In the rows, 128 means zero.
Rotation paths and how fast each direction turns (degrees each step):
Each turn is a multiple of 5 degrees from 10 to 175, or 0.
Each row of a path follows its step; steps can be skipped.

step 0: [123 133 116 123 116 130 133 124 128 122 135 122 130 120 135 133 120 122
 133 145 120 132 126 132 133 130 132 127 124 118 137 140 116 129 137 127
 122 132 124 135 124 123 125 124 117 137 134 131 136 117 129 132 123 129
 138]
step 3: [126 138 120 127 131 122 133 130 125 127 132 123 135 133 132 124 135 131
 135 123 134 126 133 134 130 131 131 127 130 127 141 138 123 138 134 134
 136 141 139 138 128 119 122 137 117 129 132 125 136 139 119 134 128 143
 133]
step 4: [114 122 126 129 124 124 137 137 128 126 127 116 123 137 132 135 132 127
 120 137 130 116 142 130 118 136 123 128 134 126 138 132 141 136 123 125
 135 133 122 133 120 131 125 137 121 119 132 133 128 131 130 127 118 134
 129]
step 6: [111 130 133 127 139 133 137 137 132 121 138 120 130 133 122 133 129 117
 134 124 135 127 138 128 130 120 120 125 134 135 133 125 132 130 125 131
 135 134 128 124 124 126 117 130 117 116 121 132 128 131 122 116 130 132
 134]
step 7: [122 137 121 137 130 126 128 148 128 114 143 129 135 131 134 134 123 115
 123 129 123 129 138 115 129 123 123 132 130 127 130 131 127 126 134 129
 126 121 125 141 120 121 125 133 131 122 136 131 133 122 135 132 122 123
 131]
step 8: [119 135 122 131 144 130 129 139 125 124 131 130 139 119 127 136 130 132
 128 123 124 127 137 126 139 124 133 123 128 123 134 129 126 137 118 131
 134 126 130 130 127 125 116 121 116 132 138 118 132 124 127 122 134 137
 143]
step 10: [127 126 119 134 127 121 133 126 129 127 139 129 140 123 134 136 125 129
 141 122 124 134 130 124 140 120 132 138 124 116 126 136 123 134 131 132
 130 129 121 136 127 133 115 130 124 131 118 118 146 120 127 129 126 137
 132]
step 12: [132 127 126 128 124 115 123 144 120 132 131 134 126 129 143 129 127 118
 124 131 129 137 127 125 127 133 131 136 132 119 145 140 125 124 129 135
 127 123 121 133 131 131 122 135 116 131 126 129 145 129 135 132 121 133
 128]
step 15: [121 125 112 141 129 116 135 129 129 127 130 128 129 131 135 130 124 122
 130 132 129 126 133 132 133 120 123 126 133 122 145 140 122 123 135 120
 126 140 130 124 123 119 122 120 119 124 129 122 130 115 123 122 128 141
 126]
step 17: [113 128 120 128 130 116 126 143 124 123 120 131 131 128 129 128 122 122
 124 138 123 135 133 129 140 114 116 133 128 120 131 136 135 123 128 130
 135 129 129 135 131 127 119 128 119 124 125 135 134 114 133 129 136 123
 124]
Speeds:
[128 127 125 129 126 128 130 123 130 127 128 126 127 127 128 131 130 129
 130 128 128 125 128 130 129 129 128 127 127 126 128 131 130 129 127 125
 126 128 126 127 127 129 129 128 130 126 126 128 129 127 127 125 126 129
 128] -> 70
[130 128 129 130 126 128 129 129 131 127 128 129 131 129 127 128 126 130
 130 125 129 129 129 129 125 127 123 128 128 129 127 129 124 130 131 129
 127 129 130 127 123 128 125 129 131 127 126 128 128 129 129 127 130 129
 126] -> 90
[127 129 127 126 130 130 127 126 129 130 129 127 131 126 131 129 126 130
 129 127 125 127 128 125 129 129 130 126 128 130 128 130 125 127 125 128
 130 130 131 126 129 125 126 128 128 129 126 127 126 129 124 128 129 130
 126] -> 145

step 0: [137 119 139 131 118 122 130 137 142 122 137 126 141 122 118 132 127 132
 117 116 134 135 127 136 126 126 134 135 138 128 136 128 126 127 133 124
 127 131 131 126 134 128 133 132 126 124 132 124 128 123 139 129 123 114
 133]
step 1: [139 114 129 134 133 124 129 130 131 123 121 129 133 128 136 136 133 138
 114 121 133 130 117 133 122 141 131 123 123 133 132 126 128 124 125 117
 128 124 127 132 139 134 146 131 133 135 131 117 127 124 135 132 125 126
 124]
step 2: [135 116 128 129 132 119 135 126 137 115 125 131 126 125 125 132 120 138
 127 126 137 132 116 131 129 130 133 121 133 119 133 129 121 133 134 112
 128 127 122 134 125 136 124 138 131 119 126 132 129 111 137 125 122 121
 125]
step 4: [134 122 128 126 125 127 125 138 139 129 135 136 128 121 128 136 132 137
 124 124 136 132 114 139 126 134 134 116 126 125 128 127 135 135 134 126
 125 132 124 135 135 133 126 137 147 127 123 122 134 128 131 133 130 115
 138]
step 5: [142 129 129 133 126 128 135 116 143 123 120 129 137 127 126 129 133 128
 123 112 138 125 126 135 126 129 135 133 126 125 124 131 127 140 126 119
 127 132 119 126 130 129 133 138 139 132 123 129 132 124 146 128 135 126
 133]
step 10: [132 129 131 128 124 128 140 115 137 116 122 131 129 124 129 135 129 140
 128 125 127 128 118 129 130 138 132 129 116 123 127 127 123 128 128 121
 136 130 123 131 133 124 148 133 129 130 126 127 133 119 136 142 117 135
 118]
step 13: [139 136 129 118 124 130 142 128 141 131 135 135 120 121 126 141 134 139
 120 121 133 134 127 133 130 133 126 133 131 118 127 130 128 137 135 131
 124 132 126 140 138 133 131 138 132 134 117 129 131 119 128 134 124 127
 133]
step 14: [145 139 118 134 127 120 123 120 134 124 128 137 130 118 121 140 129 133
 121 119 131 122 127 140 128 131 141 136 128 129 126 132 125 127 124 134
 136 125 121 127 133 126 133 134 123 137 127 129 124 114 138 130 128 127
 130]
step 16: [135 123 121 129 126 127 126 132 147 129 126 131 128 118 117 134 127 131
 121 117 126 133 135 135 131 133 133 143 135 115 131 130 120 130 131 129
 128 128 133 136 126 132 139 124 122 123 125 127 134 122 136 120 126 115
 135]
step 17: [138 125 131 132 131 128 121 132 141 135 131 131 126 121 126 141 130 137
 121 117 132 141 126 133 123 135 127 125 119 132 130 124 118 117 127 123
 129 120 132 130 135 134 139 128 120 139 118 119 131 117 131 137 130 128
 134]
Speeds:
[132 129 127 127 129 128 129 127 128 129 128 126 125 130 128 130 128 130
 127 128 127 125 126 129 130 129 126 126 128 128 130 127 133 130 128 130
 129 128 123 129 129 129 125 131 129 126 129 130 129 129 129 127 127 129
 130] -> 40
[128 127 126 129 129 127 128 132 128 130 127 128 131 130 125 127 128 128
 128 126 127 128 128 129 126 130 129 127 129 127 128 126 131 129 130 131
 123 129 128 127 130 125 131 127 130 125 128 126 129 133 130 127 128 127
 127] -> 95
[127 127 130 127 126 128 134 127 128 130 126 124 130 129 126 126 129 129
 131 127 129 129 130 127 128 126 127 129 129 123 126 127 128 130 130 127
 127 131 128 129 125 127 129 129 129 129 128 131 130 125 129 128 126 129
 129] -> 135
[129 130 127 132 130 128 130 130 125 128 126 129 127 128 126 131 129 131
 126 130 131 128 131 130 130 128 127 132 130 129 129 127 127 124 129 129
 127 130 129 128 129 128 128 127 126 130 126 130 128 128 126 128 125 125
 126] -> 20
[128 126 129 126 127 128 128 130 130 130 128 130 126 127 126 128 128 129
 127 128 129 128 126 128 127 129 127 125 126 126 129 124 126 126 127 127
 124 128 127 129 129 127 126 128 128 131 128 130 126 130 124 132 128 131
 126] -> 160
